Input:
6981	6454	5560	7509	7509	7434	5013
5716	6029	8492	3197	3197	6647	6593
5573	4079	4019	8781	8781	3927	5991
Output: 6981

Input:
4284	3879	6510	2296	3775	6810	7997
5799	4290	3458	6075	5910	1534	2381
5376	4578	3705	4813	5198	3748	3011
Output: 4284

Input:
100	176	106	73	119	56
132	230	100	47	163	5
125	108	147	143	85	140
Output: 100

Input:
364	711	875	84	404
332	711	875	84	404
419	373	686	84	404
Output: 364

Input:
628	818	475	-87
999	715	505	856
541	367	-581	911
Output: 628

Input:
20	29	-30	-9	4	-32
-21	-30	5	30	-7	-13
-24	-9	25	11	26	-31
Output: 20
---
[18.95, -12.02, 10.32, 15.60, 4.15, -9.12, -4.89] → 18.95, -12.02
[-13.64, -12.95, 15.55, 8.67, 6.72] → 15.55, -13.64
[[-0.07, -0.14, 0.03, -0.05, 0.02, 0.15, 0.01], [-0.02, -0.15, 0.03, -0.02, 0.02, 0.04, 0.01]] → 0.15, -0.15
[-14.848, -138.497, 14.743, 19.119, 73.429, 48.996, 186.384] → 186.384, -138.497
[-1.0, -1.2, -1.7, -0.6, -1.3, 1.4] → 1.4, -1.7
[[-36.9, -161.2, -78.0, -116.6, 59.0, 16.7], [124.0, -63.5, -64.9, 76.7, -45.2, -50.0]] → 124.0, -161.2
[8.50, 7.11, 14.58, -7.42, -19.36, 0.16] → 14.58, -19.36
[-0.1, -1.0, 1.3, -0.8] → 1.3, -1.0
[-169.19, -116.00, -11.75, 159.39, -32.77] → 159.39, -169.19
[0.594, -1.434, -0.669, 0.270, 1.135, -1.382, -0.303] → 1.135, -1.434
---
(-34, -45, -12, -63, 22) => -12
(-57, -39, -42, -40, -48) => -42
(-53, -5, 19, 4, -22) => 19
(-35, 26, 59, 43, 17) => 59
(69, 1, 15, -62, -4) => 15
(14, 28, 30, -61, -9) => 30
(-22, 53, 35, -56, 45) => 35
(61, 26, -44, 7, -12) => -44
---
[-1.7  0.2  1.0 -0.2 -0.2] --> 1.0
[ 1.262  0.146  0.701 -0.463  0.658 -1.825 -1.120] --> 0.701
[ -97.99 -190.89  123.29 -169.65  -59.61 -106.22] --> 123.29
[-1.4 -0.1 -0.2  1.2] --> -0.2
[-1.0  0.5  1.5 -1.4 -1.1  0.7] --> 1.5
[-0.397  0.617  0.384 -1.040  1.011] --> 0.384
[ 0.11 -0.06  0.06 -0.17 -0.10 -0.10] --> 0.06
[ 0.13 -0.01 -0.08  0.10  0.09  0.00 -0.19] --> -0.08
---
 34   34  195   70
 17    7  128   79
==> 70

8368  2612  5644  3956  5852  5518
4008  4037  3185  7898  3205  6379
6032  5244  9275  6778  3989  5780
==> 6379

156  130  135   67  100
160  201  161   57  103
130  201  163   58  130
==> 103

3  0  5  1
7  3  2  6
3  2  6  1
==> 6

 23   30  -32  -31   38   16  -29
 23   31  -32  -33   38   15    0
  6   18    8  -32   -7  -45  -12
==> 0

191   58  188  114  119  188
123  125  159    6  157  205
 65  147   32  179  226   23
==> 205

221   61  127   59  209
239  180  112  145  111
==> 209

6670  3439  5622  3806  5648  3530  4628
7585  2843  5388  4576  6542  3992  4387
7989  1415  4797  3090  6667  4379  5011
==> 4387

228  137   64   55  150   18
105   89  111  192  159  126
==> 18
---
[[-9, 55, -25, -40, 44, 49, -5],
 [-2, 3, 9, 58, -49, -33, -44]] yields -40

[[-18, 26, -1, -62, 2, 45, 21],
 [9, -27, 9, 69, -9, -16, 1]] yields -18

[-25, -52, 23, -42, -67] yields -42

[[-23, 2, 7, -19, -39, 8, 13],
 [-8, 10, -21, 4, -62, -21, 28]] yields -23

[-54, 5, 26, 29, 21] yields 21

[[-6, 70, 59, -34, -44, 32, -4],
 [6, -40, 1, 37, 8, -55, 71],
 [-52, -26, -15, 42, 34, 60, -61]] yields -52
---
[93.7, -169.8, -72.2, -106.3] out 93.7, -169.8
[[167.3, -168.5, 153.6, -146.3, -212.7, 79.5], [-56.6, 105.3, 161.2, -85.3, 201.2, -98.2]] out 201.2, -212.7
[4.05, 1.00, 5.23, 12.10, -13.05, 3.83] out 12.10, -13.05
[-0.34, -1.48, 1.37, -0.03] out 1.37, -1.48
[0.090, 0.110, 0.121, 0.011, -0.164, -0.132, 0.035] out 0.121, -0.164
[-0.155, -0.009, -0.026, 0.118, -0.107] out 0.118, -0.155
[[0.12, 15.52, -1.11, -18.63], [-7.93, -6.48, -10.06, 0.04]] out 15.52, -18.63
[0.84, 1.47, -0.50, -1.38, 0.22] out 1.47, -1.38
---
Q:
[[ 45 -23 -29  52]
 [-31  -3  -8  -7]
 [-38  12  28  13]]
A: -38

Q: [ 32  35  72 -62 -50 -51]
A: 72

Q:
[[-44 -35 -28 -28 -67 -27]
 [-32 -13 -26  -1 -48  -6]
 [ 15 -33  19  29  32  43]]
A: 19

Q: [ 45  40 -70  12 -10  -8]
A: -70

Q: [  3   1   6 -52  10]
A: 1

Q:
[[-27 -63  18  57  15]
 [-12  -1 -61 -66 -69]]
A: -1
---
[-60 -69  22 -58  27] --> 22

[[-34  32  -3  59]
 [-17  28  -9  64]] --> 28

[  4  15  65  50 -67 -40] --> 50

[ 60 -11  11 -11 -14  34] --> -11

[  7  29  43 -37  -2 -61] --> -37

[ -4  14 -55 -15 -11  12 -45] --> -11

[[ 66 -48  18  15]
 [-50  55 -16  -1]] --> 55

[[-11  51 -48  -6]
 [-18 -50  62  -4]
 [ 66  29 -51   0]] --> 29
---
(-1.1, -1.0, 1.3, -0.4, -0.4, -0.4) >> -0.4
((-211.58, -157.38, -139.58, -203.69, -1.88, 15.03), (232.87, 125.46, 95.57, 217.66, -77.27, -101.33), (30.65, -0.78, 52.56, 58.27, 51.43, 82.00)) >> -1.88
(-20.52, 145.70, 97.63, 5.45, -193.80, -43.99) >> -193.80
((1.6, -2.0, 1.6, -0.4, -0.9, -1.3), (-1.6, 1.0, -0.9, 0.1, 0.7, 0.7)) >> -0.9
((-0.202, 1.019, 0.364, 0.665, 0.134, 1.286), (-0.445, 0.023, 1.302, -0.091, 0.146, -0.045), (-1.881, -0.229, 1.652, 0.560, -0.714, -1.011)) >> 0.134
(-1.202, 0.459, -1.050, 0.928, 1.106, -0.738) >> 1.106
---
[[37 81 74 59 94 75]
 [59 71 93 16 25 83]] >> 59

[11 28 25 85] >> 28

[[ 40  33  12  18]
 [ 18   7  -1 -29]
 [-10   2   6  15]] >> 33

[[38 79 35 37]
 [59 37 14 64]
 [58 39 33 50]] >> 79

[12  7 86 40] >> 7

[[176 130 130 127]
 [250  16  16 127]] >> 130
---
[[-1.0  0.7 -0.6  1.6  0.7  0.4 -1.0]
 [-0.5 -1.9 -1.3 -0.9  1.9  0.2 -1.0]
 [ 0.0 -1.3 -0.5 -0.7 -2.1 -0.9  0.5]] --> 0.2

[[-1.0 -0.5  0.6  1.4 -2.0 -1.1  0.1]
 [-0.2  0.4 -0.2  0.4 -1.4  0.8 -1.6]] --> -1.1

[[ -2.80   0.29 -16.15   7.42   6.46]
 [  2.11  21.44   4.64   6.95   6.91]
 [ 15.22   2.41  -3.43  12.43   8.19]] --> 6.95

[[ 0.2  0.1  0.1  0.4 -0.1 -1.3]
 [ 0.0 -0.1  1.5  0.4  0.1  0.0]] --> -0.1

[[ 0.015  0.103  0.105 -0.179]
 [ 0.112  0.038  0.054  0.100]
 [ 0.133  0.188  0.060  0.114]] --> 0.054

[[-17.4  -8.5 -14.9   1.8  -5.7 -13.9   3.5]
 [  2.4  14.2   3.7  -3.6  -5.9   1.1  -3.9]
 [  5.0 -22.3  -2.7  -9.7  -4.9  -3.2 -11.7]] --> 1.1
